Rotation paths and how fast each direction turns (degrees each step)
Each turn is a multiple of 5 degrees from 10 to 175, or 0.
Each row of a path follows its step; steps can be skipped.
Path 1:
step 0: [-1.06 -3.17  2.33  1.25  0.82  2.37  1.13 -0.16  1.65  2.51  2.39 -1.77
 -1.42 -1.60  0.60  1.11 -0.45  2.50 -1.97  0.08  1.68  4.17  2.71  0.73
 -1.20  0.00 -2.40  1.69 -3.43  2.36  0.17  1.34 -2.34 -1.32  0.47 -1.28
  0.84  1.18  0.21]
step 1: [-1.58 -0.26  0.16  1.05 -0.55  1.32 -3.36 -1.61  0.43 -2.40  1.58 -0.11
 -3.12 -3.38 -0.96 -2.21 -1.06  3.08  2.96  0.91  0.11 -2.54  0.35  0.63
  1.99  1.92 -0.66  0.69  0.34 -1.17  1.19  0.90  1.13 -2.16 -0.62  3.39
 -2.28 -3.20  1.34]
step 3: [ 0.52  0.82  2.12 -1.06 -0.65  0.76  0.55  2.02  1.62  3.19 -1.42 -1.29
 -0.64 -1.08 -1.06  3.83  0.15  1.71  0.50  0.68  4.46  1.54  1.90 -1.56
  1.02 -1.15 -3.69 -1.27 -3.75  0.80  0.44 -0.61  2.49 -1.79 -1.01  1.12
  1.61 -1.39  0.81]
step 4: [ 0.25  1.64 -1.82 -0.52  3.71  0.74 -0.48 -1.70  1.24 -0.30  2.27  0.95
 -1.51 -0.82 -2.47 -3.07  1.31 -0.86  2.14  3.26  0.34 -1.80  0.52  0.56
 -0.39 -1.64 -0.75  0.17  1.34 -1.07 -1.59 -0.40  0.48  1.04 -3.65  5.38
 -0.83 -1.30  0.08]
step 6: [ 1.81  1.40  2.23 -2.93  0.12  0.06 -0.84  0.21  0.42  2.34 -2.61 -2.73
 -3.01  0.68 -3.54  1.98 -1.85 -0.13  1.57 -2.78  3.43 -0.31  2.90  0.37
 -1.27  0.16  1.91  0.13 -1.73  0.71 -1.82  0.04  0.32  0.52 -1.67 -0.76
 -0.88 -2.84 -1.47]
step 7: [ 1.91 -1.02  0.62  2.96  2.67  1.33 -2.42 -1.13 -0.98  0.46  2.19  2.32
 -1.78  0.60 -0.24 -4.05  0.91  1.04  0.50  0.36 -0.52  0.75 -1.74 -0.89
 -3.24  0.44  1.24 -0.61  0.04  3.35 -3.38  0.47 -0.06  2.74 -1.60  2.92
  2.09 -0.04 -0.38]
step 8: [ 1.40 -1.84  1.76 -0.84 -1.03 -0.83  0.21  0.08 -2.03  1.14  0.22 -0.12
  0.45 -2.47  2.21 -0.44  2.29 -0.23  2.35 -1.07  3.39  3.98  0.25  1.05
 -1.52  2.59  1.01  0.85  1.52  0.50  0.81  2.48 -1.33 -3.91  1.99  0.13
 -3.28  1.95  1.53]
step 10: [ 1.06 -0.85  1.23  5.00  0.41  2.11 -3.33  0.26  0.33 -0.26 -0.26  0.33
 -0.76  1.13  0.28 -3.94 -0.19  1.40  4.29  1.31 -1.02  1.23 -0.62 -2.47
 -0.15 -0.30 -3.38 -2.39 -0.29  0.88  1.94  1.62  1.86  0.41  2.35  0.99
  1.16  0.48 -0.27]
step 11: [-1.41 -1.04  0.93 -4.80  0.28  1.86  2.77  0.36 -0.75  0.72 -0.82 -2.38
 -0.76 -4.62  2.44 -0.45  1.49 -1.57  2.48 -0.09  1.58  2.04 -0.13 -1.36
 -0.07 -1.15 -0.97 -1.19  1.50  0.22  0.42 -1.84  3.07 -1.67  0.63  1.35
 -2.05  1.92  1.60]
step 13: [ 0.61 -2.70  1.96  0.72 -0.58  0.14 -1.76  1.58  3.28 -0.08  0.93 -0.39
  0.13  1.02 -2.01 -0.88  0.11 -3.32  5.14  1.16 -0.72  0.58  1.03  1.53
  0.96 -1.13 -2.91 -0.55  0.28 -2.02 -0.84  4.03  1.04  1.83 -0.08  2.76
 -0.48  1.07 -2.93]
Speeds:
[ 0.21 -0.07 -0.85 -1.08  0.25  0.20 -0.51  0.06  0.40  0.37  0.51 -0.55
 -0.12 -0.79 -0.39  0.37  0.44  0.01  0.42 -0.19 -0.32 -0.06  0.33 -0.02
  0.22  0.38  1.20  0.92  0.80 -0.62 -0.18 -1.44  1.00  0.60  0.63  0.40
 -0.39 -1.06 -0.41] | 145
[-0.22  0.88  1.17  1.31 -0.27  0.59 -0.48  0.60  0.69  1.06  0.63 -0.47
 -0.19  0.29 -0.25 -0.22  0.18 -0.48 -0.49 -0.17 -0.24 -0.34  0.73  0.74
 -0.18 -0.11 -1.30  0.26  0.52  0.00 -1.11 -0.47  0.09  0.33  0.36 -0.28
  0.25 -0.73  0.26] | 115
[ 0.51  0.87 -1.24  0.60 -0.50  0.62  1.45  0.53 -0.15  0.02 -0.56 -0.34
 -0.91 -1.32 -0.61 -0.35  0.03 -0.19 -0.05 -0.06 -0.67 -0.03 -0.33  0.02
  0.39  0.79 -0.18 -0.14  0.48  0.65 -0.41  0.21 -0.49 -0.11 -0.77 -0.11
  0.08  0.06 -1.03] | 145
[ 0.72  0.71 -0.58  1.19 -0.99  0.19 -0.88  0.07  0.60  0.38 -0.54  0.76
  0.20  0.00  0.07  0.38  0.09  0.44 -0.37 -0.15  0.89  0.10 -0.87 -0.21
  0.67  0.77  0.69 -0.75 -0.26 -0.30  0.28  0.12  0.43 -1.01  0.81  0.53
  0.32 -0.76  0.62] | 160
[ 0.86  0.91  0.29 -0.25  0.38 -0.25  0.00  0.27 -1.02  1.02 -0.59  1.06
  0.32  1.10 -0.41 -0.04  1.01 -0.28  0.38 -0.17 -0.30 -0.21  0.44  0.61
 -0.24  1.17  0.82  0.57 -0.82  0.32 -0.22 -0.18 -0.16  0.50 -0.86  0.09
 -0.36  0.30  0.45] | 35
[-1.59 -0.28 -0.05  0.86  0.66  0.28 -0.39  0.67 -0.98  0.02  0.15  0.51
 -0.24 -0.52 -0.20 -0.54  0.22 -0.81  0.31  1.03 -0.18 -0.07  0.37 -0.45
  1.02 -0.41  1.02 -0.22 -0.45  0.54 -0.63  0.85  0.23  0.22  0.58  0.64
 -0.38 -0.40  0.14] | 115
